One turn sends every row of this set to another row. A few are shown first. Where does it send the rows asked after them?
Zinu: [ -7   4   2 -29 -31  34  -6  10   5 -10  31  54]
Tavog: [ -8  42 -23 -24  -7  46   0  13   4  -6   2  59]
Pov: [  4  10 -82 -24 -11  26   8 -21   4 -10   8 -35]
tuf: [ 27  14 -20 -12 -23  34  40  12  21 -24 -33  29]
kog: [-10  -5 -38 -40 -38  54  23  -5   9  -7 -32 -52]
Pil: [ -1  66 -11 -19  -4  29 -33   2 -20   2  35 -32]
boz: [-21  11  -5  -2 -24  45  -6   9  15  45 -13  22]
Turo: [-39  35 -20 -44 -40  67 -10  -9  -2  17   1 -39]
Fab: [ 10  33  47 -37 -20  19  29  -5   6  -5  29 -26]
Zaba: [ 40  12 -38 -22  13   1  27   2  -2 -43 -10 -29]
tuter: [ 11  58 -24 -35  24   3   8 -12  -9 -32  26  10]
tikot: [-12  51  42   7 -15  43  13   8   6  -9   7 -36]
bunu: [ -6 -15  20 -48  13  30   9   5 -32 -39  25 -14]
mosiz: [ -6  -1  15 -12 -57  50 -24  19  -2   5  26  12]
fusok: [ -3  31 -37 -53  39   1   7   6   5 -30  21 -11]
Dipez: [-13   8 -41 -60  -9  35  47 -23  14 -28 -24  -1]
fofe: [-16  29  -2  -5 -34  73 -33  21 -23   1   1   9]
bivez: [-13  16 -55 -33  -1  32  10 -41 -24 -42  17 -17]
dugug: [-11  49 -22 -24 -28  33  11 -53 -15 -24  26 -31]
duko: [ -9  -1 -43 -13  40  27  11  39  14 -19  -7   5]
laso: [ 12  27 -16   8  -5  26  23  37  44  15 -13 -36]
vuvep: [ 28  21 -26  -4 -16  26 -13  15 -12  -9  -1 -72]
losod: [ 19  22  -9 -37 -12  13  13  29  38  38  25 -27]
Tisi: [  3 -25 -37 -47  20  24  -7  39   0   4  21 -17]
Gup: [-22  48   1 -42  17  24 -22  -1 -21 -23  35 -37]
rupeb: [-15  19  21  -8 -20  35  25 -15  12  15 -17  39]
vut: [-17 -29 -12   2 -17  52  -6  15  -8  17 -30   7]
Gakuf: [-42  47 -24 -64 -11  47  14 -26   3  -6   8  13]
gik: [ 25  19 -33 -34   9  -3  25  12  26 -19  -4 -55]
gedi: [  4  44 -48 -16 -37  29  10 -32  12   7  17 -49]
vuk: [-32  23  14 -14  29  45   1  11 -24 -43  13   5]
kaliz: [-11 -20  14  -5 -15  40  26 -10  -9 -12 -34  23]
kip: [ 21 -27   2  -6 -60  39   5  23  14  -6   1  -3]
zeku: [  6  37   6 -24 -13  21  -3   6   0 -12  11 -80]
kudad: [ 19 -22 -10 -23 -34  22  22  16  21 -21   4  38]
paz: [ 19   2   0   7 -50  61   8  19  -6 -17 -35 -21]

zeku moves to Gup
dugug moves to bivez
Where do these go?
kudad moves to kip
duko moves to laso
rupeb moves to kaliz
fofe moves to Tavog
bunu moves to Tisi
Pil moves to tuter
Gakuf moves to Dipez

